Each path below is one point turned by a fixed rotation once a step. After each direction that follows a path, write how fast that rotation turns it, in degrees per step (0 if it stays still).
Each turn is a multiple of 5 degrees from 10 to 175, or 0.
Each row of a path follows its step; steps can be skipped.

step 4: [ 1.51  0.66 -2.12 -0.27 -2.23 -0.20 -0.19 -0.84  0.83 -0.16  0.61  2.75
  1.57  0.23  1.25 -0.95 -2.03  2.74  3.22  0.24  0.37  1.46 -1.09 -1.33
  1.86 -1.74  2.02 -0.68 -0.77 -1.89  0.40  1.28  0.39  2.26  1.61 -1.58
  1.05  0.71 -0.14 -1.30  1.17  0.30  0.40 -0.65  0.53  1.42 -0.95  0.29
  1.84 -0.82 -1.53 -1.43 -1.05  1.19 -1.03 -0.26  0.92  1.48  0.89 -0.27
  2.11 -2.98  1.51  2.84]
step 5: [-0.94  4.50 -0.83  1.62 -0.75 -0.67 -2.40  1.32  0.76 -0.87  1.37  2.15
  0.98  0.90  0.71 -0.71 -1.40  3.00 -0.40 -1.12 -2.78 -1.18  0.11 -0.24
  0.42  1.05  1.58 -0.64 -1.45 -0.63 -0.04 -1.37 -0.40 -1.94 -0.47 -1.48
 -0.25 -1.72  1.07 -0.02 -1.46 -0.46  1.21  1.08 -0.64 -0.80 -3.54  1.84
 -0.62  0.31 -1.03 -1.25 -0.45 -0.26  0.71  1.19  0.37 -0.21 -1.20 -2.61
  1.22  0.50  1.92 -2.03]
step 14: [ 1.42  2.40  1.44 -1.13  1.15 -2.25  1.81 -0.96  1.42 -0.54  0.96 -0.09
 -1.03  1.81 -1.75 -1.05  3.27 -0.22  1.63 -2.18 -0.46 -0.83 -2.35 -0.30
 -0.14  0.24  0.33 -2.85  1.17 -1.41 -0.03 -1.90  1.15 -0.88 -0.62 -0.10
 -1.68 -1.07  0.71 -3.02  1.96 -0.26 -1.44  1.39  0.56  0.98 -2.11 -1.13
  0.05  0.24 -0.65 -0.80  1.53  1.05 -2.03 -1.23  0.79 -2.20 -0.09 -0.84
  1.98 -1.23  0.48  1.51]
step 24: [ 0.55 -0.43 -0.62 -1.65  2.71  0.00  0.56 -0.09 -0.68 -0.28  0.56  2.59
  1.18  2.50 -1.63  0.76 -1.20 -2.44  0.01 -1.81  0.72  2.22 -0.59  1.46
 -1.17  1.26  1.66 -2.01 -1.03  0.54  0.92 -0.36  1.04 -0.81  0.09 -0.75
  2.44 -1.32 -0.18 -0.07  0.95 -0.76  1.84  0.16  0.80  2.39 -1.00  0.59
  0.94  2.07 -0.41 -2.12 -3.22 -1.93 -1.47 -0.73 -0.70  1.69 -1.26  2.18
  1.75 -1.17  2.44  0.03]
step 30: [ 0.30  3.13  2.86  1.02 -0.64  1.06 -0.97  1.47  0.04  0.18  2.31 -1.32
  0.17  0.45 -1.82 -0.65  0.73 -0.23  1.69 -1.60 -1.72 -0.48  0.32  0.26
 -1.01 -0.48  2.71  0.69 -0.30 -0.69 -2.74  0.64 -1.77  2.49 -1.83  1.21
 -0.89 -2.32  3.35 -2.22  1.40  2.09  0.87 -0.46  0.68  1.15  1.16  0.75
  1.56 -0.54  0.94  2.61 -0.51  0.24  1.19  0.74 -1.34 -0.07  1.65 -0.25
 -0.94 -1.07 -1.73 -0.35]
step 32: [-0.82  0.68  2.97  0.37 -0.71  0.45  0.23  0.60 -0.67 -2.04  1.25 -0.57
  0.36 -0.96  0.05  2.98 -1.61 -0.42  0.22 -3.02  0.27  2.07 -1.18 -3.96
 -0.45 -1.36  2.42  0.19 -0.80 -1.11 -0.35  0.33  1.00  2.10 -1.26  0.02
  1.97 -1.30 -1.04  0.04  1.34 -1.35  1.52  0.14 -1.08 -0.28 -1.01  1.57
 -0.75 -0.25  0.40 -2.00 -0.80  2.86  0.82 -0.50  1.86  3.21 -0.14 -0.73
 -0.43  0.51  0.73  2.03]
step 37: [-1.12  0.41 -1.62 -1.48  0.59 -3.00 -0.60  1.75  0.69  1.73  0.53  2.67
 -0.19  0.68 -0.52 -4.37  1.63  0.62  0.44 -1.02 -2.10 -0.66 -0.93 -0.92
 -0.91 -1.40  0.33  1.38 -1.51 -0.79 -0.43 -1.66 -0.62 -2.20  0.09 -1.75
 -0.17 -0.44  0.44 -2.64 -1.11 -2.52  1.66 -1.03 -1.30 -0.74 -2.27  0.50
 -1.23 -2.23 -1.42 -0.23 -1.35  0.27  1.28  1.56 -0.16 -0.67 -0.06 -1.12
  1.52  0.46  1.78  1.69]
step 38: [ 0.28  0.84 -0.44 -0.49 -1.98  1.00 -0.48  0.15 -1.22  0.07  1.46  0.08
 -2.19 -0.65  1.50 -1.78  0.16  0.77 -0.50 -0.68 -1.76 -2.49  0.48  0.98
  1.51 -0.25  1.86  1.04 -2.13 -0.43  2.50 -0.13 -0.21 -1.52  1.15 -0.79
  0.07 -1.97 -1.60 -2.09 -1.32  1.47  2.07 -2.01  1.65  2.56 -0.24  1.17
  1.42 -0.93 -0.07 -1.95 -0.63 -2.35  1.32  1.19  0.13 -1.22 -0.47  2.80
 -2.69  1.23 -2.63 -0.74]
Directions:
[-0.12 -0.18  0.17 -0.56 -0.31  0.15  0.06  0.29  0.39 -0.05 -0.16  0.37
  0.35  0.02 -0.12 -0.20  0.14 -0.02 -0.62  0.14  0.34  0.26 -0.08 -0.22
  0.08  0.50  0.33 -0.18  0.62 -0.44  0.13 -0.34  0.35 -0.27  0.91 -0.74
 -0.29  0.05 -0.20  0.38  0.56  0.23 -1.14 -0.03 -0.34  0.41  0.33  0.38
  0.44  0.35  0.05 -0.23 -0.67  0.08 -0.25 -0.06  0.32 -0.68  0.35  0.43
 -0.16 -0.29 -0.22  0.47] -> 145
[ 0.11 -0.14  0.05 -0.41 -0.26  1.00  0.64  0.08  0.28 -0.42 -0.34  1.02
 -0.35 -0.01  0.49  0.17 -0.01  0.03 -0.01 -0.23  0.15  0.18  0.37 -0.38
 -0.05 -0.05  0.05  0.17  0.05  0.10 -0.43 -0.08 -0.18  0.01 -0.07 -0.04
  0.08 -0.73  0.27 -0.28 -0.31 -0.59  0.26 -0.13  0.31  0.16  0.16 -0.39
  0.40 -0.23 -0.24  0.13  0.52  0.10 -0.62  0.37  0.03 -0.71 -0.08 -0.69
 -0.72  0.39  0.59  0.53] -> 65
[ 0.33  0.32 -0.10 -0.09  0.40 -0.03  0.44  0.18 -0.42  0.14  0.01  0.03
  0.25  0.20 -0.28  0.42 -0.56  0.33 -0.54  0.65 -0.55  0.39  0.44 -0.22
  0.80 -0.20 -0.29  0.43 -0.37  0.20  0.15 -0.11  0.57 -0.39  0.35  0.02
 -0.10 -0.80  0.81  0.01  0.07 -0.10 -0.32 -0.18  0.36 -0.59  0.39  0.52
 -0.22 -0.52  0.25  0.05  0.29 -0.42 -0.13 -0.69  0.64  0.17 -0.41  0.14
  0.14  0.06 -0.35  0.10] -> 65
[ 0.28  0.67 -0.33 -0.02  0.01  0.17 -0.18  0.21 -0.05  0.16 -0.30 -0.10
  0.34  0.37 -0.23  0.08  0.53 -0.23 -0.04  0.37 -0.44  0.18 -0.24 -0.60
 -0.15 -0.15  0.06  0.78 -0.02 -0.28 -0.68 -0.37 -0.24  0.87 -0.19  0.67
 -0.54  0.19 -0.17  0.14  0.56 -0.72 -0.17 -0.30 -0.36 -0.31 -0.47  0.10
  0.21 -0.16 -0.55 -0.18  0.12  0.55  0.41 -0.04 -0.53 -0.20 -0.23  0.03
  0.22 -0.26 -0.50  0.85] -> 155
[ 0.44 -0.58  0.59  0.00 -0.13 -0.85 -0.06 -0.12 -0.40 -0.51 -0.17  0.57
 -0.45 -0.02 -0.11  0.69 -0.29 -0.02 -0.67 -0.04 -0.59  0.14 -0.18  0.61
  0.23 -0.04  0.36  0.25  0.43 -0.17 -0.52  0.20 -0.14  0.44  0.14 -0.19
  0.35 -0.05 -0.34 -0.07  0.13 -0.22  0.19  0.07  0.27  0.04  0.27  0.90
  0.10 -0.17 -0.17 -0.07  0.39 -0.05  0.09  0.76 -0.44 -0.27  0.60 -0.23
  0.72 -0.03 -0.32 -0.40] -> 170
[ 0.44  0.33  0.12  0.23  0.52  0.02  0.69 -0.78 -0.46  0.21  0.23  0.48
 -0.15 -0.08 -0.23  0.50 -0.42  0.35  0.71 -0.37  0.17 -0.47 -0.34 -0.50
  0.09  0.01 -0.67 -0.45  0.21  0.35  0.34 -0.28  0.18  0.21 -0.15 -0.53
  0.00 -0.07  0.11  0.61 -0.07 -0.30 -0.52 -0.69  0.38  0.04 -0.32  0.00
  0.37  0.65 -0.11 -0.10 -0.56  0.20  0.42  0.35 -0.13 -0.21 -0.24 -0.27
  0.75 -0.04  0.19  0.09] -> 35
[-0.33  0.48  0.08 -0.13  0.27 -0.23  0.06  0.31 -0.04  0.50  0.92 -0.16
  0.28  0.14  0.21  0.45 -0.14  0.64 -0.29  0.44  0.15  0.01  0.09 -0.12
 -0.23 -0.46 -0.06 -0.34  0.84 -0.14 -0.41  0.60 -0.44  0.10  0.39 -0.33
 -0.22  0.44  0.43 -0.02 -0.64 -0.54  0.59  0.05  0.05 -0.02 -0.36  0.05
 -0.18  0.11 -0.38  0.41 -0.32 -1.03  0.18  0.24 -0.03 -0.37  0.35  0.16
 -0.60 -0.35 -0.09  0.35] -> 100
[-0.12  0.02 -0.89 -0.59  0.13 -0.77  0.62  0.57  0.14 -0.33 -0.46  0.15
 -0.36 -0.34  0.18  0.10 -0.44 -0.57  0.35  0.18 -0.17 -0.27 -0.45 -0.14
  0.03 -0.11 -0.06  0.28  0.32  0.04 -0.67 -0.17  0.15 -0.23 -0.31 -0.22
  0.30  0.52 -0.09  0.27 -0.18  0.41  0.18  0.05  0.09  0.21  0.22  0.28
  0.17  0.10  0.54  0.31 -0.05 -0.14  0.94 -0.97 -0.34 -0.53 -0.42 -0.14
 -0.53  0.08  0.19 -0.07] -> 40
